Here are some numbered points:
[ 0.28 -0.36  0.22  0.47 -0.35 -3.31 -1.14 -1.09] 0
[-0.65  0.66 -0.31  0.29  1.39 -0.17 -0.45  0.6 ] 1
[-0.43 -0.21  0.02  0.41 -0.49 -0.49  0.71  0.74] 2
[-0.71 -0.32 -0.13  0.48 -0.03 -0.55 -0.18 -0.03] 3
[ 1.33 -0.62 -0.41  1.36 -0.05  2.66 -1.42 -0.41] 4
[-1.49 -0.46  0.16 -1.77 -0.53  1.41  1.86  0.87] 5
[-0.88  0.56 -0.32 -0.17  1.3   0.98 -0.5   1.22] 6
[ 0.45 -1.45  0.47  0.08 -1.03 -0.75  0.17 -0.58] 7
[-1.43  1.12 -0.84  0.65  1.42 -0.07  0.08  1.  ] 8
[ 1.91 -1.32  0.6   0.07 -1.44  1.5  -0.12 -1.15] 9
[ 1.68 -0.6   0.06 -1.35  0.26  0.55 -0.74  0.06] 10
[ 0.28 -0.86  1.   -1.88 -1.86  0.27  1.52  0.28] 11
[ 0.53  0.12 -0.16 -0.15  0.65 -0.52  0.93 -0.79] 12
[ 0.79 -0.26  1.37  0.07 -2.33 -2.91  0.23 -1.4 ] 13
Which three points above are nearest to each new point? Their numbers follow each, nearest first.
[-0.49 -0.13  0.25 -0.71 -0.17  0.38  0.98  0.08] 2 12 3
[-0.82 -0.02  0.05  0.04 -0.47 -3.25 -0.47 -0.05] 0 3 2
[ 0.66 -0.7  -0.13 -0.18  0.13  1.23 -0.02  0.26] 10 3 2
[-1.91 -0.44 -0.05 -1.49 -0.58  0.64  1.41  1.04] 5 2 11
[-0.58 -0.32  0.21 -0.27 -1.12 -0.46  0.92  1.03] 2 3 7
[-0.14 -1.93  0.17 -0.49 -2.32  1.61  0.06  1.13] 11 9 7
[-0.27 -0.61  0.39 -0.65 -0.7   0.85  0.3   0.41] 2 3 7
[ 2.17 -0.53 -0.1  -0.32 -0.35  0.93 -1.63  0.  ] 10 9 4
[ 0.96  0.07  0.18 -1.05  1.8  -1.25 -0.55 -0.8 ] 12 10 1
[ 1.12 -0.12 -0.12 -0.79 -0.23  0.93 -1.06  0.8 ] 10 6 3
[-1.88 -0.63  0.12 -1.46 -0.41  0.64  1.17  1.16] 5 2 11
[-1.43 -0.24  0.15 -1.57 -0.55  1.19  1.77  0.99] 5 11 2
[-0.56 -0.16  0.28 -0.56 -0.37  0.45  1.04  0.23] 2 3 5
[ 1.5  -0.12 -0.19 -0.58 -0.26  0.55 -1.15 -0.13] 10 9 12
[ 1.98 -0.71 -0.17 -1.31  0.3   0.96 -1.09  0.15] 10 9 4
